In the data rows, the value 50 means zero.
Here is a table of points, one per row:
[56, 43, 36, 49, 49, 55, 54, 53, 68, 49, 46, 50, 58, 52, 56, 58, 45, 43,
 42, 47, 67, 75, 55, 37]
[44, 71, 41, 49, 38, 35, 53, 44, 54, 47, 57, 36, 51, 62, 54, 56, 52, 51,
 70, 53, 53, 49, 48, 60]
[42, 30, 39, 40, 71, 46, 48, 60, 59, 62, 52, 45, 57, 43, 54, 32, 56, 46,
 37, 53, 35, 58, 60, 53]
[66, 57, 32, 43, 37, 43, 61, 48, 51, 54, 43, 53, 56, 45, 53, 49, 50, 39,
 44, 30, 63, 49, 58, 41]
[61, 30, 34, 47, 41, 52, 44, 51, 61, 60, 56, 55, 51, 57, 63, 52, 60, 40,
 42, 55, 47, 62, 41, 58]
[49, 41, 47, 54, 45, 50, 42, 44, 56, 51, 35, 52, 52, 52, 42, 52, 47, 53,
 57, 55, 62, 60, 33, 49]
[49, 62, 67, 31, 54, 52, 58, 41, 70, 62, 55, 54, 54, 78, 51, 47, 49, 59,
 75, 30, 58, 38, 39, 42]
[41, 57, 54, 46, 51, 34, 47, 52, 69, 34, 30, 32, 51, 54, 58, 74, 47, 58,
 34, 51, 55, 52, 55, 51]
[60, 44, 59, 57, 53, 42, 51, 54, 57, 51, 42, 49, 47, 56, 59, 38, 51, 44,
 48, 45, 45, 42, 63, 52]
[49, 65, 51, 52, 47, 38, 59, 29, 44, 51, 39, 56, 43, 49, 41, 52, 59, 54,
 52, 50, 46, 31, 56, 70]
[45, 58, 56, 43, 51, 56, 53, 49, 23, 44, 52, 52, 59, 57, 42, 55, 27, 40,
 40, 53, 43, 53, 39, 44]
[59, 47, 51, 52, 46, 50, 37, 52, 40, 49, 57, 59, 53, 48, 54, 44, 60, 32,
 60, 59, 44, 61, 43, 50]
[48, 82, 61, 41, 40, 64, 61, 58, 33, 48, 39, 44, 68, 54, 63, 71, 25, 31,
 46, 67, 47, 59, 52, 33]
[47, 45, 53, 45, 55, 72, 47, 81, 33, 52, 51, 41, 55, 66, 51, 50, 38, 43,
 51, 69, 43, 38, 54, 44]
[57, 58, 52, 73, 38, 49, 55, 41, 43, 50, 52, 48, 48, 58, 56, 51, 48, 49,
 33, 64, 30, 35, 68, 44]
[55, 54, 59, 64, 44, 33, 30, 55, 58, 44, 56, 58, 30, 64, 50, 30, 55, 48,
 31, 19, 49, 57, 66, 60]
[65, 50, 59, 73, 66, 71, 41, 49, 74, 51, 72, 76, 35, 61, 28, 41, 61, 50,
 47, 55, 55, 33, 49, 51]
[77, 27, 51, 64, 63, 52, 41, 43, 58, 53, 73, 60, 54, 48, 57, 38, 67, 56,
 46, 59, 40, 66, 48, 45]
[45, 34, 42, 45, 64, 53, 43, 64, 45, 47, 77, 61, 57, 48, 54, 45, 66, 63,
 58, 56, 65, 68, 51, 64]
[57, 43, 51, 46, 51, 41, 36, 58, 50, 54, 52, 59, 57, 50, 53, 49, 52, 52,
 30, 63, 36, 57, 48, 53]
[59, 41, 48, 62, 56, 54, 47, 49, 53, 42, 48, 55, 40, 45, 55, 63, 45, 48,
 44, 53, 52, 51, 46, 51]
[57, 65, 61, 56, 33, 51, 26, 50, 65, 36, 53, 52, 33, 42, 58, 44, 64, 64,
 43, 47, 43, 45, 60, 56]
[01, 20, 41, 58, 50, 24, 64, 61, 50, 82, 37, 30, 66, 04, 20, 90, 54, 58,
 44, 35, 77, 52, 14, 49]
[70, 33, 38, 60, 71, 39, 21, 61, 44, 42, 63, 64, 70, 45, 42, 51, 64, 53,
 33, 48, 58, 58, 49, 45]
[48, 42, 38, 37, 60, 57, 46, 64, 49, 62, 64, 54, 56, 54, 45, 33, 59, 54,
 66, 43, 47, 50, 39, 67]
[34, 62, 53, 51, 55, 48, 56, 46, 39, 41, 39, 40, 40, 46, 52, 55, 20, 52,
 40, 43, 70, 49, 59, 43]
[53, 51, 61, 52, 39, 39, 64, 55, 52, 49, 54, 59, 41, 49, 44, 54, 58, 39,
 54, 31, 56, 41, 53, 48]
[41, 61, 53, 60, 41, 36, 68, 45, 51, 53, 39, 60, 31, 50, 50, 52, 52, 60,
 66, 32, 45, 59, 67, 72]
[59, 44, 65, 64, 40, 52, 50, 52, 44, 32, 39, 51, 60, 60, 65, 52, 44, 52,
 30, 56, 35, 40, 55, 62]
[65, 44, 58, 61, 67, 55, 62, 49, 56, 49, 45, 52, 49, 46, 64, 39, 67, 66,
 65, 74, 48, 53, 49, 60]
[30, 58, 54, 40, 52, 52, 63, 46, 46, 44, 56, 49, 47, 48, 51, 49, 40, 45,
 62, 50, 56, 56, 47, 42]
[55, 62, 46, 45, 50, 49, 56, 41, 50, 59, 47, 53, 59, 65, 52, 49, 40, 48,
 57, 41, 44, 43, 49, 55]
[55, 38, 48, 70, 55, 61, 51, 57, 52, 57, 61, 58, 41, 48, 54, 48, 74, 57,
 45, 51, 34, 56, 52, 50]
[67, 59, 47, 52, 53, 36, 60, 53, 55, 41, 64, 49, 56, 52, 35, 42, 56, 71,
 53, 56, 41, 55, 51, 52]
[37, 54, 44, 68, 37, 56, 45, 49, 59, 50, 51, 48, 50, 52, 39, 70, 48, 43,
 35, 51, 45, 51, 40, 39]
[47, 56, 50, 29, 55, 51, 47, 53, 31, 58, 43, 47, 66, 34, 48, 45, 31, 26,
 59, 31, 61, 55, 40, 38]
[60, 62, 63, 46, 33, 49, 35, 31, 55, 64, 55, 43, 37, 42, 41, 56, 45, 55,
 68, 41, 44, 35, 67, 52]
[37, 70, 44, 55, 28, 66, 66, 28, 60, 24, 48, 48, 56, 46, 51, 45, 39, 41,
 55, 37, 48, 43, 47, 53]
[50, 56, 38, 42, 35, 43, 48, 44, 52, 43, 47, 40, 42, 50, 59, 49, 49, 34,
 38, 46, 46, 65, 73, 43]
[34, 54, 44, 41, 47, 49, 56, 60, 53, 51, 44, 45, 42, 55, 51, 51, 44, 57,
 45, 61, 61, 38, 58, 43]
[50, 34, 39, 28, 55, 41, 57, 48, 49, 54, 39, 48, 48, 40, 51, 43, 50, 48,
 44, 51, 71, 48, 45, 55]
[54, 49, 48, 58, 51, 65, 40, 48, 38, 39, 30, 39, 56, 30, 54, 32, 48, 58,
 65, 50, 56, 47, 58, 28]
[40, 69, 39, 48, 38, 56, 53, 33, 37, 41, 33, 40, 33, 54, 48, 61, 38, 49,
 43, 58, 56, 52, 45, 61]
These points spread out most along one direction. Take the direction at right angles to it along which they spread out most. Then take the direction at right angles to both along which they spread out most. Go by this last direction. For each point below, how far along it does it lie, from 0 to 99? 50 is the average, and the first point above lies past it. One standard deviation of the points above along it is 16.
[45, 42, 46, 44, 54, 44, 43, 63, 47, 66, 62, 48, 53, 58, 50, 47, 56, 52,
 70, 60, 39, 41, 42, 49] 52
[34, 64, 43, 38, 57, 61, 46, 48, 52, 57, 62, 55, 40, 60, 41, 54, 50, 49,
 78, 48, 58, 43, 33, 64] 35
[40, 48, 72, 23, 78, 50, 57, 50, 39, 71, 52, 50, 51, 72, 50, 35, 39, 40,
 55, 62, 50, 41, 42, 29] 71
[48, 53, 57, 50, 52, 59, 61, 46, 34, 40, 48, 44, 63, 31, 45, 60, 37, 48,
 48, 47, 41, 45, 43, 43] 64
[39, 41, 56, 47, 49, 47, 56, 56, 54, 44, 46, 35, 35, 44, 51, 46, 66, 67,
 54, 52, 37, 33, 40, 63] 31
[53, 37, 38, 47, 46, 49, 47, 52, 67, 49, 28, 43, 57, 27, 48, 45, 72, 53,
 41, 39, 33, 65, 57, 22] 51
[65, 35, 67, 39, 54, 59, 41, 44, 46, 45, 55, 57, 61, 51, 46, 50, 43, 46,
 43, 69, 59, 55, 62, 50] 72
[48, 49, 56, 63, 55, 64, 56, 43, 27, 53, 61, 56, 35, 47, 50, 59, 47, 70,
 64, 56, 54, 43, 44, 64] 42
